Some points:
[ 0.45 -1.77  0.30  0.53 -0.61  0.94 -1.71  0.43]
[-1.78  0.30  1.98 -0.45  0.25 -0.39 -0.27 -0.63]
[-0.24 -0.41 -1.53  0.43 -0.94  0.98 -0.22 -1.85]
[-0.16 -1.76 -1.17 -0.24 -0.41  1.23 -1.30  0.38]
[-0.99  0.58 -1.52 -0.14 -0.63  1.12  1.35 -0.99]
[-0.51  0.09  0.96 -1.52  1.19 -1.22 -1.18 -0.52]
[-0.45  1.84 -0.80 -0.40  1.39  0.80  0.99 -0.34]
[-0.85  0.47 -0.72 -1.91  0.87 -0.63  1.30 -0.29]
[ 0.28 -1.63 -0.54  0.32 -1.10  0.96 -1.60  0.51]
[-1.47  0.20 -1.02  0.00  1.13 -0.74  0.13 -1.72]
[-1.04  0.52 -1.44 -1.50  0.26  0.06  1.29 -0.80]
[-0.23  0.71  1.06 -1.73  1.41 -1.07 -0.34  0.41]
[-1.63 -0.56 -1.08  0.28  0.47 -1.03  0.06 -1.60]
[-0.27 -0.99 -0.47  1.59 -0.25 -1.09 -0.82 -1.54]
[-0.73  0.01  0.23 -2.36  0.42 -1.12  0.56 -0.40]
[ 0.99 -0.61 -0.51  0.72  0.77 -0.93 -1.91  0.92]
[-1.23 -0.13  0.23 -2.17  0.60 -1.14  0.15 -0.27]
[ 0.98 -0.99 -1.24 -1.57 -0.10 -0.99  1.07  0.03]
[-0.36  0.14  0.86 -2.10  1.10 -1.17  0.21 -0.38]
[ 1.17 -1.81 -0.77  1.00 -0.41  0.84  0.90  0.39]
[ 1.12 -0.45  0.49 -0.02  1.33 -1.35 -1.31  1.02]
[ 0.94 -0.56 -0.39  0.09  1.01 -1.56 -1.80  0.19]
[-0.60  1.41  1.90 -0.37  0.76  0.38 -0.11 -1.11]
[-0.68  0.15 -1.69  0.65 -0.90  1.40  0.31 -1.21]
[-0.46 -1.86 -0.91  0.98 -0.21  0.28 -0.02  1.58]
[-1.06 -0.06 -0.47 -0.46  1.22 -0.95  0.12 -2.03]
[-0.29  1.44  1.18  0.74  0.63 -1.14 -1.05 -1.09]
[ 0.57 -0.08 -1.13  0.53  0.82 -1.48 -1.47  1.07]
[ 0.43 -1.65 -0.09  0.35  0.44  0.87 -1.96 -0.50]
[-1.44  1.36 -0.82 -0.13  0.49 -0.43 -0.49 -1.67]
[-0.98  0.89 -1.25 -1.24  0.42  0.20  1.73 -0.13]
[ 0.47  0.15 -1.03  1.16 -1.45  0.56  0.68  1.59]
[ 0.89 -1.13 -0.82 -1.80 -0.08 -1.17  0.80 -0.26]
[-1.35  0.54 -1.84  0.19  0.19 -0.48 -0.89 -1.21]
[ 1.20 -2.39 -0.32  0.79 -0.13  0.04  0.40 -0.20]
[-0.94  1.14 -1.27 -0.32  1.27 -0.52  0.36 -1.47]
[ 0.52 -0.05 -0.91  1.34 -1.59  0.44  0.42  1.51]
[-1.18  0.28 -2.17  0.56 -0.59  0.64  0.85 -0.33]
[ 0.10 -0.97 -0.60  1.59 -1.82 -0.94  0.05  0.15]
[-0.50 -0.05 -1.82  0.94 -1.08  1.37 -0.02 -0.75]
[-0.75  0.03 -1.50  0.24 -1.02  1.30  1.03 -1.18]
[-1.32 -0.47 -1.02  0.42  0.06 -1.38  0.07 -1.73]
[ 1.33 -0.42 -1.48 -0.98 -0.73 -0.87  0.99  0.83]
[-0.44  0.02 -1.21 -1.52  1.40 -1.32  0.36 -0.50]
[-0.47  1.51  0.44  0.21  1.46  1.19 -0.76 -1.10]
[-0.54  0.42 -0.94 -1.87  0.89  0.09  1.52  0.33]
[ 0.20  1.24 -0.61 -0.18  1.61  1.87  0.01  0.04]
[-0.06 -0.82 -0.94  1.60 -0.86  0.16 -0.87  1.56]
[ 0.83 -0.68 -1.64 -1.39 -0.19 -0.04  1.32  0.72]
[ 0.77 -0.92 -1.63 -1.18 -0.30 -0.64  1.39  0.38]
[-0.35  1.88 -0.96 -0.11  0.82  1.35  0.96  0.17]
[ 0.87 -0.64 -0.18  1.68 -1.67  0.14 -0.16  1.10]
[ 0.94 -0.99 -0.26  0.23  0.91 -1.44 -1.76  0.32]
[-1.11  0.10  2.12 -0.53  0.33 -0.81 -0.81 -0.78]
[-0.85 -0.64 -2.09  0.11 -0.37  0.26 -0.17 -1.52]
[ 0.04 -1.37 -0.82 -0.21 -0.84  1.40 -1.65  0.30]
[-0.80  0.05 -0.31  0.21 -1.32  1.36 -0.92 -1.69]
[-0.75  0.73 -1.10 -1.77  0.54 -0.15  1.46  0.42]
[ 1.32 -0.40 -0.33  1.23  0.52 -1.05 -1.70  0.52]
[ 0.49 -0.86 -0.40  1.38 -2.03 -0.77 -0.02  0.55]
[ 0.87 -1.21  0.09  0.98 -1.45  0.71 -1.48  0.25]
[-0.19 -0.22  1.58 -0.98 -0.12 -1.32  0.31 -1.63]
[-1.09  0.46 -1.09 -0.56  1.19 -0.15  0.66 -1.81]
[-1.51  0.88  0.75  1.46  0.50 -0.39 -0.42 -1.33]
[-1.04  1.01 -1.39 -1.01  0.20  0.18  1.71  0.04]
[-0.33 -0.17 -1.61  0.99 -1.02  1.43 -0.24 -1.11]
[ 1.06 -0.96 -1.47 -1.23 -0.08 -0.62  1.29  0.55]
There is one direction along which these points spread out most. Where along it does each point below lie, from 0 to 99? The average is 50, and the first point in the table lies past the average.
[-1.55  0.47  0.58  1.28  0.57 -0.27 -0.84 -1.54] 44
[ 1.04 -1.59 -0.59 -0.40 -0.21 -0.85  1.40 -1.10] 52
[-0.38 -0.07  2.13 -0.78  0.25 -1.34 -0.50 -0.84] 39
[ 1.11 -0.70 -0.45  0.50  0.55 -0.83 -2.02  0.90] 67
[ 1.19 -0.05 -1.40 -1.09 -0.59 -0.96  1.13  0.98] 52
[ 0.96 -1.88 -0.16  1.70 -0.07  0.30  0.18  0.77] 75
[ 1.12 -1.03 -0.44  0.89 -1.97 -0.63  0.11  0.71] 75
[-1.05  0.37 -0.96 -1.34  0.21  0.05  1.73 -1.04] 30
[ 0.32  1.54  1.40  0.82  1.19  1.06 -0.50 -0.42] 45
[ 0.49 -1.63 -0.64 -0.93 -0.83  1.03 -1.41 -0.40] 65
[-0.47  0.58 -0.36 -0.09  2.01 -0.58  0.14 -1.73] 31
[-0.86  1.80  0.12  1.00  0.92  1.20 -0.64 -0.62] 43
[-0.75  1.01 -1.05 -1.62  0.32 -0.44  1.56  0.15] 30
[-0.08  1.51 -1.78  0.84  0.48 -0.35  1.14 -0.51] 43
[ 0.29  1.66  0.92  1.16  1.29  1.05 -0.50 -0.15] 47
[ 1.06 -0.74 -1.46 -1.28 -0.16 -0.29  1.27  0.96] 53
[-0.59 -0.80 -0.93  1.27 -1.35 -1.47  0.13 -0.78] 61
[ 0.52 -0.50  0.36  0.02  1.20  2.00 -1.39 -0.20] 57
[ 0.26  0.62 -1.69  1.29 -0.71 -0.15 -1.59  0.18] 67
[ 1.14 -0.80 -1.10 -1.62 -0.22 -0.58  1.32  0.44] 49
[-0.37  0.08  2.30 -0.62  0.31 -1.14 -0.65 -0.67] 40
[-0.46  0.18  1.51 -1.22 -0.64 -0.63  0.14 -1.80] 36
[-0.28  0.54 -0.38 -0.33  1.98 -0.40  0.54 -1.75] 30
[ 0.28  1.60  1.40  0.82  1.08  0.98 -0.74 -0.39] 46
[-0.26 -0.30 -1.49  0.76 -0.86  0.17 -1.40 -1.54] 61
[-0.28  0.82 -0.79 -1.07  0.86 -0.64  2.10 -0.09] 30
[ 1.26 -0.18 -1.49 -1.27 -0.69 -0.95  0.97  0.54] 52
[-0.97 -0.43  0.95  0.29  0.42 -1.48 -0.89 -1.67] 43
[-0.55  0.01 -1.88  0.40 -1.07  1.28  0.39 -1.08] 56
[-1.60 -0.13 -1.05  0.05  0.65 -0.89  0.46 -1.72] 36
[-0.90  0.61 -1.22 -1.07 -0.06 -0.07  1.40 -1.51] 32
[ 0.96 -1.16 -1.18 -1.52  0.08 -1.23  0.76 -0.16] 48
[-0.47  1.68  0.74  0.73  1.33  1.29 -0.63 -0.38] 42
[-1.10  0.71  1.41  0.86 -0.14 -1.36 -1.01 -0.88] 45
[-0.62 -0.90  0.76  0.10  0.32 -1.78 -0.45 -1.68] 44
[-0.59  1.68  0.76  0.81  1.10  1.40 -0.55 -0.46] 43
[-0.68  0.54 -0.91 -1.64  0.67  0.02  1.81  0.25] 31
[-0.31 -1.70 -0.63 -0.05 -1.00 -1.26 -0.73 -1.25] 59
[-0.13 -0.41 -0.86  0.71 -1.22  1.61 -0.52 -1.51] 62
